Rotation paths and how fast each direction turns (degrees each step)
Each turn is a multiple of 5 degrees from 10 to 175, or 0.
Each row of a path follows its step; steps can be skipped.

step 1: 2, -10, 16, 1, 4, -5, -10, 32, -13, 13, -11, 0, 3, -15, 8, -7, -13, 8, 1, 1, 8, 10, 4, 4, 7, -5, 25, -15, -20, -13, 0, 26, 13, -3, 2, 3, 6, 6, 17, 0, 6, 4, 6, 10, -6, 17, 9, 15, -5, -4, 6, -8, -4, 8, 3, -1
step 3: -11, 16, 1, 7, 6, 6, -5, -14, 7, -1, 2, 0, -11, 20, 6, 11, -7, 18, -5, -8, -8, -6, 18, -5, -3, -6, 17, -14, 5, -8, 3, -2, 14, -21, 7, -26, -9, 7, 8, -3, 9, -21, -3, -11, -6, -15, 5, 3, 1, -2, 10, -13, 6, 6, -17, -22
step 7: -9, 17, 5, 0, -13, 11, 5, 2, 9, -7, -6, -18, -13, 13, 21, 2, -12, 12, -22, -8, -9, -14, 0, 15, 9, 4, 2, -3, 0, 9, -25, 3, 9, -15, 6, -14, -4, 12, 6, -1, -10, -16, 8, 14, -6, -19, 2, -9, 12, 0, -10, -6, 11, 1, -5, -6
step 8: 17, -2, -4, 2, -20, 8, -4, -4, 12, 8, -4, -30, 4, -3, -7, 14, -1, 5, -13, 22, -13, -21, -12, -21, 16, -3, -1, -16, -3, 8, -8, 3, -6, -6, -2, -1, 3, 0, 12, 1, 8, 5, 14, 1, 7, 7, 17, 14, 0, -6, 6, -5, 13, 6, -18, -10
step 10: -5, 9, 0, -10, -5, 13, 4, 16, 0, 4, 9, 5, 13, 17, 9, 17, -18, 3, 18, -2, 1, -16, -5, 7, 5, 2, 15, 12, -14, -2, -5, 9, 4, 2, -9, 2, -9, 11, 22, -5, 0, -20, 6, 28, 18, 2, -1, -10, -6, 13, -2, -6, -18, 5, -4, 9
step 11: 9, 12, -11, -10, -18, 14, 1, 0, 25, -23, -14, -2, -4, -3, 21, 3, -19, -4, -4, 12, -8, 2, 3, 8, 15, 3, 16, -8, 8, -8, -14, 2, 0, -6, -13, -7, 16, 1, 0, 12, -11, -4, 11, 11, 0, 9, 9, -17, -8, -1, -19, -4, 15, 2, -8, 2
step 15: -1, 2, 7, -5, -10, 8, 5, -13, 11, -21, 14, 10, 6, 2, 14, 12, -11, -5, 23, 7, -2, -5, 27, -1, 7, 0, 26, -29, -2, 0, 5, -10, 3, -7, -3, -18, 13, -13, 6, -3, -9, 0, -3, 0, -1, 11, 8, -14, -5, -3, 3, -4, 8, -9, -6, -13
step 17: 23, 11, 21, 8, 0, 9, -9, 21, -22, 12, 8, -9, -14, -5, 7, 3, -15, 6, 1, -6, 7, 10, -3, -14, 13, 3, 9, -7, 1, -9, 10, 8, -4, 7, 5, 5, 0, 4, 27, 2, -3, 17, 0, 12, -21, 0, 17, 14, 10, 2, 10, -6, 4, 2, -2, 0
4, 5, -3, -1, -1, -2, 0, -1, 2, 4, -2, 1, -4, -1, -5, -2, 0, 6, 0, 1, 0, -6, 0, 1, -2, 0, -4, -6, 1, 0, 5, -7, 4, 3, 4, 4, -2, 2, -2, 3, 0, -1, 0, 1, -2, -2, 10, 2, 2, 0, -1, -2, 3, -2, -1, 5 : 85
6, 4, -1, 0, -3, 5, 1, 3, -1, -3, -4, -3, -4, -3, -1, -7, -4, -1, 0, -2, 2, -3, -5, 0, -1, 6, 0, 1, -1, 0, -3, 6, 1, 3, -6, 0, 5, 2, 0, 5, 2, 6, 0, 1, 3, 2, 0, 1, 6, -4, 3, -1, -1, -2, -1, -2 : 115
-1, 3, 5, 2, 2, 1, 0, -2, -1, 6, 0, 4, -4, -3, 3, 1, 1, -4, 0, -2, -6, 1, 6, 0, 2, 6, -2, 1, -3, -2, -1, -5, -1, -4, 4, 2, 2, 2, 1, -2, 2, 0, 1, -3, -2, -1, 1, 6, 8, -4, 4, -4, -1, 1, 4, -6 : 25
1, -7, 0, 8, 1, 1, -1, 6, 1, 8, -3, 1, 0, -2, 2, 2, 2, -3, -3, 3, 1, -3, -3, -1, 1, 6, 1, -4, 3, 4, 5, 2, 3, 2, -2, 2, -1, -1, 2, -1, 2, 1, -4, -2, -1, -1, 2, -4, -3, -1, -2, 3, -4, -1, 5, -2 : 95
